[[151 148 130 135 140 132 111]
 [103 147 126 152 109 134 114]] Out: 126

[[150 107 130 128 150 128]
 [140 116 111 110 140 146]
 [148 108 138 136 148 120]] Out: 138

[[146 100 146 156 110]
 [111  99 112 157 144]
 [146 100 146 156 110]] Out: 146

[129 156 130 118 103] Out: 130

[118 138 152 153 118 103] Out: 152

[104 134 121 114] Out: 121

[127 153 113 155 127 111] Out: 113
---
[[101, 118, 147, 121, 140, 117],
 [101, 118, 147, 120, 140, 117],
 [102, 118, 147, 121, 140, 118]]
118

[[115, 126, 131, 134, 146, 113, 106],
 [142, 114, 138, 119, 124, 110, 143],
 [114, 143, 117, 138, 132, 148, 113]]
126

[[156, 125, 116, 130, 108, 132, 127],
 [123, 121, 112, 136, 118, 126, 108],
 [139, 128, 131, 136, 115, 124, 131]]
125

[[127, 127, 129, 127],
 [128, 128, 128, 128],
 [149, 147, 124, 114]]
127

[[114, 106, 150, 112],
 [121, 148, 131, 123],
 [139, 152, 109, 140]]
106

[[110, 132, 127, 113, 141],
 [110, 132, 127, 113, 141],
 [152, 135, 153, 151, 129]]
132

[[118, 111, 130, 155],
 [120, 111, 133, 153],
 [118, 111, 130, 155]]
111

[[126, 105, 150, 109],
 [126, 105, 150, 109],
 [107, 137, 120, 145]]
105

[[124, 133, 140, 134, 118, 123],
 [106, 128, 133, 135, 129, 126],
 [126, 120, 135, 128, 124, 131]]
133
---
array([126, 127, 127, 140, 106]) ans = 126, 106

array([[158, 100, 156, 102, 127],
       [139, 118, 148, 126, 152]]) ans = 158, 152

array([[144, 103, 144, 153, 112, 154],
       [113, 102, 113, 154, 143, 152],
       [144, 103, 144, 153, 112, 154]]) ans = 144, 154

array([139, 134, 125,  99, 110]) ans = 139, 110

array([152, 119, 144, 104, 107, 110]) ans = 152, 110

array([111, 148, 109, 154, 116]) ans = 111, 116

array([[112, 133, 132, 106, 112, 126, 122],
       [136, 124, 130, 130, 131, 137, 120],
       [121, 129, 133, 115, 115, 128, 128]]) ans = 112, 128

array([138, 105, 147, 132, 141]) ans = 138, 141

array([128, 103, 134, 127]) ans = 128, 127
---
[[126 122 157 144 132 133]
 [129 126 141 148 121 124]
 [128 124 145 147 123 126]] => 126

[[121 143 135 141 122 146 139]
 [121 142 135 140 122 146 139]
 [151 126 126 114 133 113 138]] => 138

[[125 122 130 120 125 135 124]
 [152 137 105 137 152 119 154]
 [136 137 120 137 136 119 139]] => 139

[[137 157 148 119 110]
 [123 117 113 129 135]
 [120 117 103 119 137]] => 137

[[135 113 113 105 131 120]
 [132 106 133 115 133 147]
 [120 118 149 112 142 121]] => 121

[[144 146 142 148 139]
 [142 148 139 131 126]
 [153 146 144 146 142]] => 142
---
[[128 119 137 115]
 [120 148 111 153]] → 119

[102 128 148 107 115 124 127] → 128

[[124 130 129 132 124 128 128]
 [128 112 129 113 140 123 126]
 [120 134 134 105 138 143 107]] → 130

[126 122 141 139 117 125 101] → 122

[133 151 128 155 131 104] → 151

[118 113 111 108 103 125 112] → 113
---
[[135 141 120 112 114]
 [142 143 151 147 144]
 [129 138 119 130 135]] → 135, 135

[122 157 145 132] → 122, 132

[147 131 141 151 148 136 126] → 147, 126

[[145 139 134 131 119 150]
 [147 142 136 142 107 152]
 [136 130 133 149 105 132]] → 145, 132

[[119 111 130 154]
 [118 111 128 155]
 [116 115 118 154]] → 119, 154

[[115 125 128 155]
 [111 120 122 135]] → 115, 135

[146 128  98 150 117 119] → 146, 119
---
((134, 117, 121, 122, 145, 139, 126), (127, 132, 134, 140, 107, 115, 135)) out 140
(115, 107, 142, 127, 119, 106, 133) out 133
(135, 130, 147, 115, 146, 125, 152) out 147
(132, 127, 102, 129, 112, 151) out 132
(124, 154, 124, 135, 115) out 135
((126, 118, 138, 123, 122, 128), (115, 110, 132, 106, 109, 130)) out 132
(135, 130, 119, 100) out 130
((155, 103, 122, 124, 120, 157, 129), (144, 114, 112, 115, 111, 144, 129), (125, 134, 124, 111, 144, 127, 112)) out 155
(139, 101, 122, 130) out 130
---
Input: [[146, 149, 125, 153, 114, 139], [140, 157, 124, 153, 124, 129], [134, 130, 152, 103, 123, 140]]
Output: 153
Input: [[109, 113, 158, 118, 130, 126], [135, 125, 135, 131, 130, 134], [135, 130, 118, 147, 107, 149]]
Output: 118
Input: [[129, 131, 121, 112, 121, 138], [131, 119, 129, 106, 143, 145], [138, 142, 155, 128, 125, 121]]
Output: 112
Input: [[128, 143, 137, 126, 132, 153], [139, 117, 117, 122, 118, 125], [106, 131, 132, 138, 127, 149]]
Output: 126
Input: [[127, 105, 108, 143, 133, 151], [129, 131, 149, 103, 116, 137], [126, 133, 132, 106, 155, 130]]
Output: 143
Input: [[122, 106, 122, 106, 110, 139], [153, 149, 129, 111, 146, 111], [124, 145, 104, 112, 139, 106]]
Output: 106
---
[106 143 116 129 118] -> 143, 106
[137 109 156 150 138 142] -> 156, 109
[152 157 149 152] -> 157, 149
[131 120 107 135 139 129] -> 139, 107
[153 103 130 104 108] -> 153, 103
[125 130  99 126] -> 130, 99
[133 107 132 113 107 127 106] -> 133, 106
---
119,108,157,129,121,152,122
156,142,137,109,122,121,149
116,129,137,154,132,140,136
=> 142

108,154,112,124
112,103,130,112
=> 103

116,113,126,127,139,155,131
144,125,129,133,125,148,128
141,120,135,145,138,103,135
=> 125

113,131,111,128
128,132,130,119
151,130,128,128
=> 132

153,115,120,123,127
120,113,113,133,105
=> 113

116,134,143,103,141
129,111,112,125,148
=> 111
